In the rows, 128 means zero.
Families of rows that turns and mirrors carry onto each other, the same ones carrying the whole set onto itself: the rest of each named row's family, in list order
7 families of 4 rows
dag: [ 85 148 135 130 163 128 100 134 114 116 113 126 125 136 175 129 132 143
 150 115 117 169 113  87 128 114 125 126 114 148]
Luza: [114 125 125 105 133  90 126 128 123 113 124 138 107 125 163 123  92 135
 163  72 125 164 139 131 110 116 123 139 107 158]
beti: [ 91 139 114 151 150 126  95 110 124 138 116 142 131 136 175 135 114 132
 148 118 122 169 116  90 118 116  95 124 114 148]
Sibu: [127 134 129 128 149  97 109 131 139 105 117 129 126 130 166 114 108 129
 168 147 151 163 123 150 128 137 130 152 148 142]
zafi: [122 117 134 112 136  82 107 133 125 125 128 132  97 122 164 137  97 142
 157  83 121 166 119 127 130 126 133 125 112 167]
pag: [113 119 136 112 127  87 122 115 121 130 132 135  98 134 176 140 109 139
 181  82 134 164 127 129 110 115 131 141 109 141]
rar: [117 135 119 126 152  96 104 121 129  98 120 137 127 127 174  93 116 138
 164 118 155 173 141 146 124 137 120 156 143 132]
Pak: [128 117 115 124 140  99 115 122 111 103 114 144 150 138 145 108 100 151
 152 144 124 154 140  99 107 101 113 116 102 130]
rezon: [144 111 115 144 140 116 119 107 107 114 123 146 140 136 157 129 104 145
 159 143 119 162 128  93 109 109 103 121 112 125]
Gor: [124 121 120 142 122  97 114 113 110 103 119 143 135 138 161 125 107 154
 162 143 134 147 124  91 103  90 121 111 110 128]
tavo: [ 97 149 140 130 142 110  91 133 126 124 106 145 135 136 175 122 116 159
 148 113 110 173 105  85 139 128 101 116 118 146]
kav: [129 125 139 132 129  96 115 126 117 104  99 142 147 138 147 117 101 153
 153 155 109 145 119 101 113  97 106 137 117 139]
bos: [ 81 142 145 130 133 122  85 123 144 129 109 140 124 123 162 122 126 147
 144 119 109 171 112  98 127 127 106 120 116 145]
febet: [129 108 130 128 137  93 111 124 109 107 102 153 137 148 163 113 107 153
 175 154 128 156 127  97  94 109 130 116 110 141]
lole: [ 87 149 132 135 145 128 101 113 127 132 122 140 120 145 172 124 131 137
 161 123 121 173 123  85 134 107 113 118 119 129]
zar: [112 133 133 130 137 104  94 115 139 102 117 119 128 101 165 113 121 153
 154 130 145 167 124 141 122 137 126 161 147 138]
Dese: [132 127 139 103 123  81 114 117 129 127 127 129 101 119 161 127  83 145
 165  94 121 168 129 112 119 132 127 155 113 165]
ziti: [132 121 147 132 120  99 118 123 125  97 114 135 141 123 146 123 108 167
 154 155 125 156 125 105 103 112 107 123 107 134]
legag: [113 137 125 132 146 105 109 130 128  85 128 128 114 126 182 109 110 133
 170 136 152 170 128 125 115 137 141 156 152 136]
lafa: [130 129 117 148 146 103 106 112 117 109 130 136 118 126 176 117 120 130
 156 115 150 171 124 146 118 134 112 163 146 136]
geli: [116 120 144  98 111  93 121 119 138 123 126 136 109 118 152 137 101 150
 172  96 118 171 122 124 106 137 124 138 108 157]
Sugu: [135 114 122 128 128  88 111 115 117 111 110 143 135 142 139 121  99 150
 159 156 117 154 124  99 117 105 122 115 113 159]
gaziv: [106 118 130  98 132  89 112 131 111 131 139 143  92 127 166 128  98 147
 166  95 121 170 134 123 107 112 138 133 117 162]
Guvim: [132 125 120 119 127 106 128 122 121 133 126 149 103 122 170 139  93 129
 170  82 127 166 127 133 106 123 115 136 123 153]
fub: [110 134 121 113 142  95  94 129 135 111 128 127 133 114 174 117  99 143
 157 130 142 166 118 143 126 142 125 164 150 129]
rebos: [126 141 114 129 138 110 105 111 126 109 121 132 119 121 172 110 125 134
 166 118 163 162 126 138 121 126 144 151 148 128]
bap: [ 78 143 128 139 158 115  97 122 134 117 111 134 133 140 175 115 114 136
 151 113 120 174 132  83 130 119 100 122 105 143]
larif: [ 83 141 131 136 160 116  99 132 134 115 116 125 133 135 176 136 115 145
 157 128 114 174 110  95 149 123 107 116 125 147]

Same family as lole: pag, Gor, rebos
Same family as Sibu: zafi, Sugu, larif
Same family as legag: dag, febet, gaziv
Same family as ziti: bos, zar, geli
Same family as Pak: Luza, rar, bap

Families of rows that turns and mirrors carry onto each other, the same ones carrying the whole set onto itself: the rest of each named row's family, in list order
8 families of 4 rows
tur: [142 104 122 113 142 140 123 118 110 109 125 146 102 125 119 121 109 127
 138 135  98 129 124 121 129 103 161 135 114 137 130 137 102 131 132 125
 148 113 128 107 134 122 118 118 131 137]
vina: [138 103 117 107 148 141 121 121 123 112 120 153  92 134 130 118 116 119
 140 145 115 126 114 117 122 108 139 124 111 142 126 138  89 135 132 128
 143 115 142 109 122 124 109 127 135 130]
Rukop: [147 104 118 108 118 139 119 127 114 103 127 142 104 131 132 129 109 131
 132 147 114 124 107 121 123 115 146 133 108 138 114 126 104 147 131 123
 142 108 126 112 123 125 117 114 122 146]
nugi: [129 125 138 133 128 127 125 149 125 115 121 136 130 170 163 132 124 139
 144 152 148 125 136 127 158 146 119 131 150 135 126 132 118 130 142 135
 139 126 106  93 125 125 147 122 128 117]
vokag: [120 113 137 139 130 136 135 146 137 125 133 140 140 160 138 126 117 124
 140 145 158 144 126 116 153 148 122 133 131 124 122 114 128 117 138 141
 138 128  97  94 107 139 152 128 137 120]
vone: [114 121 144 148 132 148 146 140 119 119 147 137 126 116 121 102 133 132
 141 128 147 132 137 140 126 134 147 130 132 114 116 140 126  97 125 113
 117 144 138 150 145 121 111 137 139 109]
relon: [117 120 145 148 130 132 140 133 121 127 141 143 126 130 119 108 152 120
 133 122 143 148 140 148 135 131 145 144 128 143 111 138 120 105 141  99
 113 145 118 149 139 116 109 136 132 116]
viza: [120 105 123 125 146 146 124 105 128 124 115 141 136 122 150 140 124 142
 148 111 137 133 119 120 103 139 108 116 147 133 131 139 142 122 100 127
 126 127 108 156 108 141 141 112 107 131]
doti: [120 118 125 119 134 135 134  92 127 116 114 135 119 124 138 132 113 136
 150 109 149 119 123 118 103 136 108 110 149 120 152 132 135 122 100 139
 130 133 106 132 103 121 131 115 105 138]
reru: [121 115 141 154 106 127 129 135 126 111 131 127 128 166 147 135 120 139
 148 148 148 140 138 124 153 142 116 125 133 129 127 122 122 115 141 151
 151 127 113  95 101 132 148 130 131 122]
Sasal: [131 110 144 152 118 137 134 144 130 111 131 120 139 163 161 127 117 131
 147 140 141 132 137 128 155 145 120 132 143 112 134 132 123 131 120 144
 141 132  99  96 114 128 144 124 134 132]
bosod: [103 110 144 147 134 126 146 135 107 116 147 145 131 111 125  97 148 125
 137 118 144 133 123 142 129 134 142 131 125 140 125 154 131 107 133 117
 131 142 130 149 139 112 109 139 138 114]
nukeb: [108 127 161 139 144 141 140 138 125 124 141 146 118 115 110 106 143 131
 142 124 145 127 135 146 129 129 165 133 134 134 114 143 130 102 144 110
 118 142 124 130 133 123 112 122 143 114]
goli: [134 115 125 100 138 136 108 112 117 117 128 151  99 126 120 118 122 133
 138 126 107 134 130 124 133 108 154 127 119 147 136 127 105 134 113 118
 147 104 144 117 121 118 116 114 130 144]
vud: [114 122 131 126 131 150 123  89 116 120 127 155 130 120 140 123 131 153
 143 109 137 126 118 117 102 119 102 115 143 136 144 128 149 117 106 141
 129 116 110 138 116 119 138 109 105 131]
posaz: [152 114 130 108 134 132 116 126 117 122 122 147 103 123 123 121 117 116
 132 147 106 127 131 122 137 108 143 128 107 145 127 125  97 139 144 138
 134 106 127 115 121 127 122 108 123 144]
neto: [124 127 132 134 145 148 124  99 131 105 116 145 138 117 132 128 123 138
 138 103 152 122 115 112 110 135 113 115 148 125 138 124 142 121  98 127
 118 121 113 142 105 134 135  92 112 134]
zalal: [124 118 127 132 145 150 132  85 113 114 121 152 133 115 140 128 142 150
 136 105 141 139 118 123 117 141  99  98 140 122 137 129 136 111 107 128
 125 132 106 140 114 130 126 123 115 138]
Pusuz: [125 116 134 157 119 145 135 157 134 131 124 127 137 151 160 129 131 128
 144 137 144 129 132 124 141 148 110 145 148 129 121 124 125 118 147 144
 131 141 101 110 106 139 149 114 127 123]
feno: [135 115 128 136 130 137 135 145 142 114 121 120 136 168 157 129 127 128
 153 138 155 128 131 126 146 146 114 140 155 122 133 123 123 123 137 154
 130 137 102 108 107 129 150 124 134 123]
mur: [132 126 141 136 117 120 122 142 139 119 119 137 140 163 146 130 117 131
 139 138 145 128 141 127 154 135 118 139 138 130 126 117 125 129 140 155
 148 123 104 106 102 139 156 128 135 125]
leb: [108 122 146 159 139 139 133 147 123 129 153 140 127 124 117 102 153 132
 133 132 143 138 132 139 120 135 152 142 126 138 122 141 123 101 143 119
 122 142 126 134 138 118 117 127 142 107]
reron: [111 122 158 136 117 146 134 132 114 120 135 128 125 120 127  98 143 135
 142 121 136 135 128 138 134 123 148 129 144 131 111 144 116  94 140 110
 114 148 130 148 145 118 113 141 141 120]
reg: [149 107 130 110 138 132 119 131 116 120 122 144  95 125 128 110 116 124
 122 154 108 130 128 109 124 117 129 125 118 145 134 139  90 144 127 122
 143 110 133 122 120 118 121 129 126 149]
Tepa: [110 123 137 135 124 149 148 133 114 116 148 145 122 121 115  95 148 136
 132 117 136 133 140 143 142 132 154 134 133 131 127 131 126  99 141 114
 117 142 143 123 149 120 110 128 144 112]
fom: [155 112 127 119 130 119 124 113 120 111 126 145  94 118 129 124 118 128
 136 138 107 111 129 121 125 109 151 119 126 144 136 146 101 154 126 134
 134 119 138 117 118 120 118 114 121 144]
Vip: [125 109 149 156 145 145 140 134 119 114 155 141 123 124 115  92 142 127
 139 144 132 145 126 135 140 125 152 137 131 137 115 139 118 104 141 105
 119 136 123 130 138 123 119 134 147 104]
buta: [126 117 125 129 137 151 127  96 116 116 111 152 126 123 125 139 132 138
 143 103 143 135 129 116 107 128 112 106 153 127 141 127 139 125  94 129
 132 123 114 136 102 123 129 108 104 142]
nav: [133 116 121 146 130 133 134 148 140 122 131 126 136 163 144 132 123 131
 146 147 134 136 138 132 155 154 126 136 144 114 144 119 132 119 145 148
 143 132 112 107 109 142 149 129 128 121]
buv: [113 113 130 123 148 150 131  94 117 107 117 140 118 121 143 128 125 148
 143 105 146 129 126 119 110 139  91 124 131 133 138 140 147 106 103 121
 123 112 110 143 115 131 136 106 116 129]
pebo: [148  99 112 105 140 136 136 122 113 119 122 151 113 123 126 115 111 130
 139 144 104 128 131 119 121 108 156 129 124 139 130 128  97 144 126 140
 152 118 143 121 113 123 124 113 126 141]
gav: [121 114 127 130 148 159 139  88 117 115 115 150 128 124 131 125 123 149
 147 109 143 129 127 128 103 141 111 106 146 119 141 148 133 117  96 126
 119 114 123 147 114 136 132 115 111 124]

Same family as Rukop: nugi, bosod, zalal
Same family as leb: tur, feno, buta
Same family as neto: nukeb, nav, pebo
Same family as vone: posaz, mur, gav

Families of rows that turns and mirrors carry onto each other, the same ones carrying the whole set onto itself: the rest of each named row's family, in list order
4 families of 8 rows
rek: [127 125 112 125 126 105 129 106 112 153 147 103 149  83 167 115 128 129
 178  95 125]
Buzod: [126 144 129 127 137 109 107 115  97 147 155 104 161  89 191 108 155 116
 146 125 111]
Lef: [138 119 109 116 127 114 119 103 122 145 143 104 147  75 170 118 122 135
 176  95 113]
muzap: [133 147 116 123 115 145 135 117 133 163 113 108 144  87 144  83 108 137
 144  95 114]
rubez: [123 149 136 107 128 128 130 120 127 182 123  92 120  74 133  86 122 131
 151 133  97]
Topu: [129 135 127 116 140 114  98 113 105 135 151 101 157  81 188 113 154 121
 141 131  97]
Kep: [125 158 129 106 131 127 132 115 132 181 118 108 124  71 139  86 115 133
 147 127  90]
Nofa: [137 135 119 115 133  97 112 108 106 171 161 106 139  58 167 112 137 130
 164 123  95]
kan: [117 160 138 105 135 132 127 126 130 168 129 101 139  75 151  85 138 124
 119 146  87]
Guti: [123 135 121 127 126 128 115 107 112 127 136 105 170  85 196 109 137 116
 155 102 119]
Bigo: [127 155 143 109 127 142 124 133 125 173 135  89 139  77 153  83 141 123
 122 147  97]
dito: [120 155 128 109 124 157 138 131 139 153 122  98 156  82 163  85 133 126
 114 120 104]
tig: [129 155 133 114 119 165 132 133 128 157 118  88 152  88 167  82 132 126
 123 117 109]
Kugav: [121 157 136 119 123 136 117 128 112 171 123 102 136  81 148  87 141 119
 118 150  94]
Bip: [141 132 122 116 139  98 101 103 110 159 153 109 138  69 171 115 135 129
 169 126  95]
Kabi: [126 129 128 122 131  93 113 100 115 158 156 109 144  63 168 113 134 119
 173 129 107]
tumuz: [118 153 139 120 129 126 118 126 122 165 136 102 143  83 143  83 144 124
 113 149  94]
pomo: [131 151 125 119 117 128 125 118 119 187 119 109 122  73 134  89 115 129
 147 131  98]
lapit: [129 139 133 126 131 112 105 111 109 145 157 108 164  72 193 108 149 111
 146 134 108]
mub: [127 141 115 120 106 151 140 122 130 167 110 103 139  81 141  91 113 131
 142 105 116]
desok: [126 153 129 120 128 116 121 112 122 180 122 111 123  80 128  83 115 134
 148 126  95]
Tomot: [134 136 124 126 134  92 112 107 103 168 161 108 143  75 172 111 139 123
 169 123 111]
lopov: [125 147 126 123 116 154 130 131 132 150 128 100 162  91 158  83 135 126
 109 116 114]
Vifa: [128 152 118 108 121 150 143 121 141 165 112 104 141  78 151  86 111 136
 141 101 105]
Vot: [118 131 116 126 129 122 124 114 107 132 141  98 166  96 187 112 144 123
 154  97 126]
vunug: [126 122 113 117 129 130 117 113 119 122 141  97 166  87 187 116 143 128
 149  99 115]
zudiv: [130 147 125 118 138 116 103 117  96 146 153 101 158  75 193 108 156 123
 136 126  94]
Dun: [125 149 125 111 120 152 138 122 129 165 106  91 133  86 146  85 113 134
 153 103 110]
zak: [124 122 105 114 125 112 131 105 115 149 142  99 146  70 163 117 126 137
 173  89 113]
gok: [116 147 125 119 111 158 132 133 123 152 115  96 154  90 155  89 137 122
 113 123 111]
vide: [117 133 111 116 129 130 122 114 106 125 134  94 166  86 188 112 144 129
 145  92 111]
Vit: [120 125 116 123 126 109 123  97 117 141 134 106 150  76 171 113 122 124
 181  97 119]

Same family as Topu: Lef, Kugav, Bip, pomo, mub, vunug, gok
Same family as vide: muzap, Nofa, tumuz, desok, lopov, zudiv, zak
Same family as dito: rek, Buzod, Kep, kan, Tomot, Vifa, Vot

Families of rows that turns and mirrors carry onto each other, the same ones carrying the whole set onto itself: the rest of each named row's family, in list order
7 families of 3 rows
vose: [160 159 155 134 137 153 108 169 143 160 173  98 143 166 143 123 135 146
 155 110 114 119 171 102 104 107 106 114 127 117 107 137 113 110 142 121
 134 119 139  98  85  98  91 121 132]
zotaf: [113 140 150 154 153 132  85 152 147 131 128 107 147 141 128 128 129 164
 168 108 130 128 143 104 127 135 116 153 140 114 119 127  99 120 157 112
 134 116 143  87 111 109 119 110 167]
megod: [142 154 132 138 152 157  74 137 144 137 140 121 136 173 137 103 135 130
 149  98 137  96 129 115 135 132 108 121 132 156 109 133 119 105 127 149
 157  83 154 118 101 129 106 127 145]
nuki: [148 144 143 129 156 137 106 139 147 154 136 135 123 166 120 109 121 168
 137  94 111 136 155 102 133 106 132 177 117 116 125 133 113 110 146 149
 118  99 158 126 113 104  95 134 136]
sonol: [164 161 142 125 135 147  89 134 173 138 138  85 111 133 107 124 137 147
 132 123 136  94 145  98 130 153 136 133 115 123 132 132 122 108 140 121
 130 105 122  94 110 108 106 123 103]
zis: [143 154 132 130 162 156  75 133 143 134 136 110 128 172 125 100 133 132
 161  97 128  89 130 103 134 136 110 134 134 146 112 145 102 104 131 139
 163  88 151 119 111 136 108 129 143]
delo: [177 140 156 108 155 102 102 105 141 151 155 120 151 147 134 129 131 152
 124 119 134 118 150 113 123 128  93 135 129 130 111 122 125 110 134 133
 126 113 119 104  97 113 102 101 124]
ribe: [161 159 145 127 131 155  86 139 169 131 154  88 123 133 123 129 141 141
 128 127 150 110 152 113 127 152 132 118 108 126 127 121 139 106 137 131
 125 103 127  92 102 105  97 124 107]
Noz: [144 158 144 153 152 136  90 167 142 161 137  82 132 156 157 117 108 144
 168 107 111 107 170 129 111 109 117 111 133 122 122 133 122 103 143 132
 117 127 151 112 102 104 116 122 141]
Ragig: [120 146 146 151 133 130  96 157 150 140 141 128 157 144 129 130 140 163
 147 107 137 132 139 110 129 126 109 144 139 121 116 121 120 124 155 121
 135 102 138  80  91  97 113 108 169]
vibit: [155 158 142 143 141 140  76 137 170 133 129  80 113 132 127 124 125 144
 132 125 143  98 145 116 132 153 142 121 114 132 130 118 131 104 139 133
 121 110 134  99 116 105 114 123 108]
Lum: [149 146 158 149 129 128  92 141 156 122 151  93 137 168 144 118 122 128
 145  95  99 105 134 103 114 144 106 133 124 135 128 127 164 132 147 114
 115 114 140 110 143 115 124 126 134]
Zenu: [166 133 158 119 173 102  85 103 138 140 144 101 147 144 147 128 115 150
 141 122 134 119 152 123 119 136 100 132 130 129 112 117 116 106 132 134
 120 127 131 110 114 121 107 102 126]
Pum: [121 151 136 130 138 131  99 157 147 144 132 114 146 136 109 130 139 161
 163 102 130 125 147 108 131 129 105 161 140 106 133 144 118 120 161 112
 133 103 130  87  95 111 120 110 170]
Nides: [148 157 127 117 151 162  81 138 142 137 146 118 135 169 121 105 142 128
 156  95 135  96 136 111 134 132 101 131 131 144 117 149 121 104 131 143
 159  79 146 118  96 135 102 128 146]
Suk: [140 140 142 132 161 140  96 142 142 146 137 127 129 162 133 112 116 163
 145  95 119 144 161 119 132 108 132 168 115 115 129 127 121 105 144 155
 110 104 165 129 115 108  95 135 140]
gez: [156 149 159 138 122 136 100 144 154 122 168  99 143 168 137 121 136 126
 141  95 103 113 138  99 112 142  99 134 120 131 126 133 168 134 146 110
 120 108 135 103 133 116 113 124 132]
Bure: [172 142 147 102 166  94  96 101 141 153 135 103 138 140 125 126 120 153
 141 114 125 105 153 118 126 131  97 147 134 121 125 134 122 106 138 131
 120 118 119 115 109 124 117 102 125]
nidit: [146 139 150 125 157 148 104 141 143 145 152 132 133 167 128 115 127 164
 140  98 120 148 161 105 128 108 128 170 112 114 119 127 113 109 144 147
 118 103 161 123 111 105  83 135 136]
nen: [157 150 156 137 126 129 100 139 157 127 154  94 132 168 128 118 129 131
 145  92  93  99 132  89 114 144 104 145 124 129 129 139 156 133 149 104
 123 110 131 109 141 117 121 126 129]
bati: [161 167 142 138 139 127 112 161 152 179 135  97 119 161 126 112 121 154
 154 100  93  87 158  94 115 105 115 132 138 118 120 149 104 110 148 119
 135 115 132 109  95  99 118 120 131]

Same family as megod: zis, Nides
Same family as Suk: nuki, nidit
Same family as gez: Lum, nen
Same family as Pum: zotaf, Ragig
Same family as delo: Zenu, Bure

